[30,6,-12,-6,0]	30, 6

[[11,-4,-5,13,-14,-19,6],
[1,10,30,-4,-20,0,8],
[-10,-22,-7,12,29,-2,-13]]	30, 29

[-8,-15,21,-7,31]	31, 21

[[-33,26,-9,35,3,-19],
[-14,-4,11,10,3,12]]	35, 26

[-34,12,7,30,-11,5]	30, 12

[[19,12,-11,-11,-1,-32],
[11,-10,4,-10,0,20],
[5,-9,-6,5,-16,21]]	21, 20
---
array([224, 221,  29, 151, 107, 175]) ==> 224, 175

array([[ 15,  42,  25,  22],
       [-19,  50, -30,  24],
       [-17, -24,  25, -30]]) ==> 15, -30

array([-916,  726, -212,  478,  154]) ==> -916, 154

array([967, 781, 164, 230]) ==> 967, 230

array([5, 8, 2, 2, 1, 5, 3]) ==> 5, 3

array([-38, -20,  48, -33]) ==> -38, -33

array([[134, 747, 302, 382, 680],
       [686, 534, 665, 658, 458],
       [617, 612, 794, 665, 603]]) ==> 134, 603

array([[8, 2, 8, 4, 8, 2],
       [6, 7, 3, 4, 4, 7]]) ==> 8, 7

array([ 27,  22,  -3, -45, -47]) ==> 27, -47

array([[4756, 5697, 7072, 5522, 5372, 4466],
       [6608, 7026, 5928, 4175, 2950, 5662],
       [5075, 6431, 8661, 5054, 4781, 3810]]) ==> 4756, 3810
---
[[-11 -21 -27 -30 -25 -21  19]
 [-12  25 -36 -10   8  -2  -1]
 [ 24  34 -13  14  -4  17  11]
 [ -9 -25  16  17 -26 -25  23]
 [-33  19 -28 -19  35  -1   6]
 [-17  -2   4  -3  27  11 -18]
 [ 31   0   8 -30  24  34 -32]
 [ 33 -16  12 -13   8 -31 -32]
 [ 36 -29 -34  12 -25 -31   2]
 [ 10  -2 -18  22 -11  -2   2]
 [-30  16  21  32  35  16 -18]
 [-33  -7  -1 -25  -2  24  15]] | 15

[[ -1   7   0   6  -5  10   4   3  -1 -18 -13   1]
 [ -2 -11  -5  -9   8   8   3  -8   6 -10  -3   0]
 [  3 -14  -7 -10  10   2   8  -9   0  -4  10   0]
 [  1  -4  -2  -3   3   1   2  -2   0  -2   2   0]
 [ -1   7   0   6  -5   9   4   4  -1 -17 -12   1]
 [  6 -15  -8 -10  10   1  10  -8  -4  -4  13   1]
 [ 16   4  -7  12  -7  -3  24   4 -28  -9  19   3]
 [  5  -7  -4  -3   4  -1   8  -4  -5  -1  10   1]
 [  4  -2  -3   1   1  -2   7  -1  -7  -1   7   0]
 [  1  -2  -1  -1   1   0   2  -1  -1   0   2   0]
 [  7   9  -1  11  -8   2  12   6 -14 -10   2   1]] | 1

[[ 11   7  15   4   5   9   0  -7   9  24  13]
 [  5  26  22  25  20  27   0  -2   8   2  15]
 [-17  -7  34 -13   6  25   4   6 -10 -11  -5]
 [ 10  -3  -9  -9  -6   8   3 -15   0 -13  -5]
 [ -7   1 -10   2  -1 -19  -3  11  -1  -2   2]
 [ -3  20   7   8  -5 -10  -6 -11 -17   2 -35]
 [ -1   1 -28  17  11 -19  -6  -3  17 -36  28]] | 28

[[  6  -2  10   8 -21   6   7   4  -3 -20   7   8 -20  12   4  15]
 [  0  -4  -1   3  -6  -1   0  -2  -8  -6  -1   1 -10  -2   0  14]
 [ -4  -4  -6 -10  -8  -4  -4 -10  -6  -4  -6  -5   5  -4  -9   9]
 [ -9 -13 -11  -1 -19  -9 -10   2   1 -16  -9   3 -16 -13 -15  -4]
 [ -3   6  -3  -5 -13  -5  -2  -4   6 -12  -3   2  -8  -7  30  17]
 [  2  -9   3   1   3   2   4   4   2   4   4   9  -1   1  -4   1]
 [ -9  10 -12  -4  14  -7 -11  -4  -3  12 -11 -13   4 -11  11  -2]
 [ -9   7 -10  -5   8  -5  -9  -6 -16   5  -9   1  -3 -10   1   9]
 [  1   2   0   0   4   1   0  -2  -2   5  -1  -4  -3   2  11  12]] | 12

[[ 16   0  28   1  -1   3 -11  -3   1  -2  -4]
 [-14  -3   4   5   1   1   1   7   3   0   2]
 [ -2  -2   7   3  -4   1  -6   2  -4   3  -5]
 [  9   1   3   9   3   6  -4  -4  -1  -2   4]
 [ -5  -1  -1   1   3   0  -1   3   7   8  -1]] | -1

[[-6 24 -8 13 19  7 12]
 [ 1 25  5 14 16 14  0]
 [ 1 27  7 16 13 16 -1]
 [ 0 27  5 14 12 13 -2]
 [ 1 26  6 18 14 17  1]
 [-2 25 -5 13 17 10 10]
 [-3 26 -7 11 16  9 11]
 [-7 24 -7 13 19  6 11]] | 11
---
[[937, 418, 299, 287, 202, 287, 219], [499, 703, 265, 585, 553, 585, 198], [730, 346, 434, 408, 350, 408, 15]] ==> 219, 730
[[72, 17, 64, 55, 36, 91, 48], [74, 37, 47, 38, 27, 81, 28], [76, 40, 50, 19, 23, 80, 23]] ==> 48, 76
[[36, -46, -14, -11, 31, -9], [-21, -25, -20, -32, -30, -42], [-35, -9, 9, 5, -17, 14]] ==> -9, -35
[337, 497, 181, 192, 776] ==> 776, 337
[4, 7, 1, 3, 7] ==> 7, 4
[148, 109, 47, 231, 66] ==> 66, 148
[3929, 6936, 3124, 4690, 8685] ==> 8685, 3929
[-862, 541, 330, -94, 798, 260, 110] ==> 110, -862
---
[[12,-6,15,0,8,32,23],
[0,0,-20,-11,7,4,7]] yields 4

[-3,27,6,25,11,-8] yields 11

[20,-2,14,8,28,9] yields 28

[-20,15,26,-25,6,21,36] yields 21

[[-11,-21,23,-6,-19,-34],
[-10,-18,21,-6,-17,-31]] yields -17

[[-14,23,-15,-32],
[-13,22,-14,-30]] yields -14

[10,36,-28,12,28] yields 12

[-1,-4,-36,-19,26,-31,10] yields -31
---
[7,13,21,15,-18,-31] --> 13

[-9,4,2,-33,-7] --> -7

[[-12,-1,-3,-30],
[4,14,11,-9],
[-19,-6,-9,-3]] --> 4

[-15,-5,29,17,3,11,12] --> 12

[17,33,-10,37] --> 17

[26,8,17,-21,-4,33] --> 17

[-35,-30,-19,-21,-4,-5,-22] --> -19
---
[7,34,-17,-29,-8,-19] Answer: 34, 7

[-28,12,32,9,6,-32] Answer: 32, 12

[13,35,-19,-36,-5] Answer: 35, 13

[10,2,30,-14] Answer: 30, 10

[-2,27,-4,-3,26,-3,8] Answer: 27, 26

[[-1,13,-4,35],
[23,7,5,22]] Answer: 35, 23

[[12,-2,10,-16],
[28,21,-15,22],
[-23,5,-11,11]] Answer: 28, 22

[-5,-27,-13,9,2,27] Answer: 27, 9
